[-1.135  0.722 -0.348  1.224 -0.320  1.253 -0.621] -> 1.253
[ -9.8 -13.4  -5.0 -11.0 -14.4  14.9] -> -14.4
[ 112.69  109.08    9.38  -70.87 -187.17  185.13  -19.72] -> 185.13
[-1.50 -1.47 -1.72  1.14] -> -1.72
[ 0.047  0.127  0.176  0.167 -0.159] -> 0.167
[-0.6 -1.4  0.1  0.1 -0.4  1.6] -> -0.4
[ -4.87  17.97  11.35  -8.23 -12.00   4.71   5.22] -> 4.71
[-0.140  0.026  0.052  0.169 -0.101 -0.004] -> -0.101
[ 0.083  0.142  0.119  0.108 -0.118 -0.085  0.011] -> -0.085
---
[[ 28 -32   9   2]
 [ 14 -44 -17   0]] Answer: -32

[-13  25   6  47   8 -41 -31] Answer: -31

[[-15   7  43 -18 -14 -29]
 [ 22  -5 -41  12  29 -24]
 [ 17  -4  -5  -9   8  -7]] Answer: -29

[[ 18 -31   5 -16 -10 -19]
 [ 41 -39   4  22 -15 -12]] Answer: -31

[ 43 -49  -1 -23] Answer: -23

[ 26 -17   9 -37   3 -50 -36] Answer: -37

[40  7 21 24 10] Answer: 10

[[-30 -18  16  28  -1]
 [-14 -41 -21  27 -23]] Answer: -30
---
[[6424 4684 5974 7201 3901 4366 5866]
 [2894 4866 8228 5973 5265 4631 4440]
 [6794 7175 2677 6507 4531 3633 5709]]
4440

[[860 168 471 858 431 438]
 [696 681 736 842 835 503]
 [627 985 339 836 714 604]]
503

[[638 425 374 167 573 928]
 [635 451 641 269 474 604]
 [740 426 697 485 552 435]]
604

[[ -70 -430   92 -194   36]
 [-520 -338  131 -811 -389]
 [-320 -451  890 -315  513]]
-389

[[3 1 0 4 8 1 1]
 [3 2 2 3 8 1 0]
 [2 2 6 1 3 2 3]]
0

[[-391 -175  909 -979]
 [ 653 -503  497 -534]
 [ 268 -970 -394  223]]
-534
---
((1, 1, -14, -2, -19, 40, -22), (-4, 14, -8, 7, 22, -5, 20)) | -5
((-5, -22, -24, -11), (2, -20, 16, -5), (-8, -17, -46, -6)) | 16
((1, -31, 6, 2, -7, 6, 5), (2, -45, 10, 3, -9, 8, 8)) | 8
((-21, -46, 49, -22, 4), (17, 35, -20, -31, 11)) | -31
((40, 33, -7, -39, -1), (-36, -18, 0, 35, -2)) | 35
((29, 31, 2, -10, -37, 22), (-15, -5, -8, -25, -21, 4), (24, -8, 22, -14, -41, -13)) | -21
((12, -9, 8, 39, -27, -12, 25), (-35, 20, 7, -36, -19, 10, -2), (-21, -22, 14, -22, 12, 38, -28)) | 10
((29, 17, 42, 29, 21, 38), (8, -5, -1, 1, 20, -8), (2, -10, -12, -17, 4, -23)) | 20
((4, -51, 23, -20, -16, -33, 24), (7, 7, 0, 4, 8, 4, 6), (22, -32, -31, -24, 11, 29, -32)) | 4
((-4, 32, 24, -8, -7), (43, 6, -31, 49, -25), (-14, -10, -19, -33, 26)) | 49
---
-39	12	-13	6	17	1
8	-28	-36	19	-22	-14
>> -36

33	1	26	-51	-5	-37 >> -37

31	32	-50	-13	-22	25
-1	-4	-16	11	-9	-23
>> -23

-9	-10	-37	9 >> -10

3	-28	21	-3	0	-43	19 >> -28

-44	1	-7	24
-9	-3	-4	21
-7	1	31	-2
>> -9

-10	1	2	-46	18
17	-5	-32	-4	25
>> -32

23	42	-8	-17	20	15 >> -8

0	21	-18	-2	-24	-9	-34
6	11	-2	-2	-24	-9	-5
-2	21	-22	-2	-24	-8	-39
>> -34
---
[0 4 1 7 7] --> 1

[[5348 5793 4562 7314 5650 5463 5850]
 [2942 9197 4500 5800 8014 2921 6214]
 [4989 6106 5305 5462 6013 5138 5691]] --> 5800

[170 221  50 157  48  91  39] --> 157

[5937 5722 3169 5557 8651 7533 9242] --> 5557

[179 131 222  49 227] --> 222

[[-431  355 -617   59 -518  690 -156]
 [-364  224 -498   -2 -348  526 -191]
 [-403  649 -698  160 -389  636  244]] --> -2
---
[[4657 6926 8916 6339]
 [2891 6106 8941 9711]
 [2821 4286 9831 9410]]	9831

[[106  90  32  18 194 174]
 [102 101  40  31 185 161]
 [ 98  92  33  21 194 174]]	33

[[-345 -182 -587 -382  918]
 [-358  188 -182 -589 -404]
 [-149 -437 -300 -251 -237]]	-300

[[ 73  24 143 131 218  40 250]
 [ 73 111 154 110 150 114 196]
 [ 73 131 147  70  89 160 186]]	147

[[ 209 -176  331 -303  289]
 [-622  265 -757  476 -886]
 [ 770 -590  476 -430  249]]	476

[[-15  39 -11 -19]
 [-31 -30  -9  12]
 [ 20  32  10 -10]]	10
---
[ 32   8  -6 -18 -41   6 -34] yields 8

[[ -3  16  14   0]
 [  8 -25  45  32]
 [ -6 -10   2   0]] yields -10

[  4  -8  17 -50   6] yields -8

[  6 -28 -43 -17  10  21] yields -28

[ 44  -3 -30 -11  11] yields -3

[ 14 -36 -43 -37 -18 -35] yields -36
---
[[ 32 -17   0  33   8 -42]
 [-42  37 -31 -13 -34  21]
 [ 13   0  -4  29  22 -26]] -> -4

[[-15 -15 -41 -12]
 [ 17  21  36  14]
 [-15 -17 -35  -9]] -> -35

[[-25   0   0   4  -1   4]
 [-34  14 -42   4 -39   3]
 [-19  -2  23 -20  24 -34]] -> 23

[[-21 -44  36 -19]
 [ 27  31 -13   1]
 [ -2   7   5 -23]] -> 5

[[ 27  15  -5  25 -24 -20   3]
 [ 22 -19   4  15 -24 -31   8]
 [  3  -5  -8  -1 -47 -16  -9]] -> -8

[[-11   7 -27 -41  35  28  -4]
 [ 12   8 -35 -17  -1   5  -4]
 [ 15  16 -31 -14   5  33  -7]] -> -31

[[ 31  -3 -10   0 -24]
 [-16 -40  -4 -17  32]
 [ -5 -27   3  17  -2]] -> 3

[[-39  39 -25 -36  -9  19  -1]
 [-10   1  -5  -2  10 -17  20]
 [ 25  20  -4   7   6 -20 -28]] -> -4

[[ -2  -7  -7  19  23   3]
 [ -4   1 -22 -40 -15 -34]
 [  8   3  25  33  22  39]] -> 25
---
[  7  52 -42 -50 -43  21] -> -50
[-39   5  48   4 -27 -33] -> 4
[ 14 -39  48 -21 -13 -14] -> -21
[ 47 -16 -12  -7  44  13] -> -7
[-21  10 -10 -37 -12   2] -> -37
[  0  39  36  47  36 -30] -> 47
[ 49 -20 -15 -18  30  25] -> -18
[ 13 -51   2 -11  -4 -18] -> -11
[  9  52 -41   1  26 -36] -> 1
[ 12 -22 -13 -44   7  15] -> -44
---
[52 15 25 24] => 52, 25

[-48  44  19  14  25  38  -5] => 44, 38

[[ -6  -7   5  11  -4   2   0]
 [ -6  -7   0 -39  28 -16  -7]
 [-10  -7  -5  11  -9   1  36]] => 36, 28

[-47  50 -41  12] => 50, 12

[[  8 -15  39  36  29]
 [-31  12  16  11  -8]] => 39, 36

[-21  41  27 -26 -10  15  -5] => 41, 27

[ -1 -46   3  28] => 28, 3

[40 46 23 19] => 46, 40

[ 49 -24  16  21  17] => 49, 21

[[-30  37  19  30  24]
 [ -8   9  36  26   8]
 [ 22 -23 -47 -10 -24]] => 37, 36
---
[[ 28   3 -38 -10  -4  16]
 [  1  23  24 -17 -42   5]
 [ -2  18  27   8 -38 -13]] ⇒ 8

[[ -8  12   1  13 -11]
 [ -5  15  -1   6 -13]
 [-13  21  -9  21 -39]] ⇒ -9

[[  2   9  11   5 -19]
 [ 41 -22  -3  11 -15]
 [ -4  21  19  14 -29]] ⇒ 19

[[ -2 -21  26 -14  18]
 [ 22 -50   4 -15  30]
 [-29  15  19  -9  10]] ⇒ 19

[[-23   0   2   5  12]
 [ 33 -33 -46  17 -25]
 [ 33  19  27 -22  11]] ⇒ 27

[[-13   3   5  12]
 [ 12 -17  -6 -24]
 [ 15 -43  13   4]] ⇒ -43

[[  0   8  -5 -35]
 [  1  48  24 -41]
 [ 28   8 -37 -41]] ⇒ 8

[[-18  12 -21   5]
 [ 22   1 -28 -42]
 [-11  18  -2  29]] ⇒ 18

[[ 26   3 -25  10  16 -16]
 [-15  -3   5  14   7   1]
 [ 43   8 -36   1  14 -20]] ⇒ 1
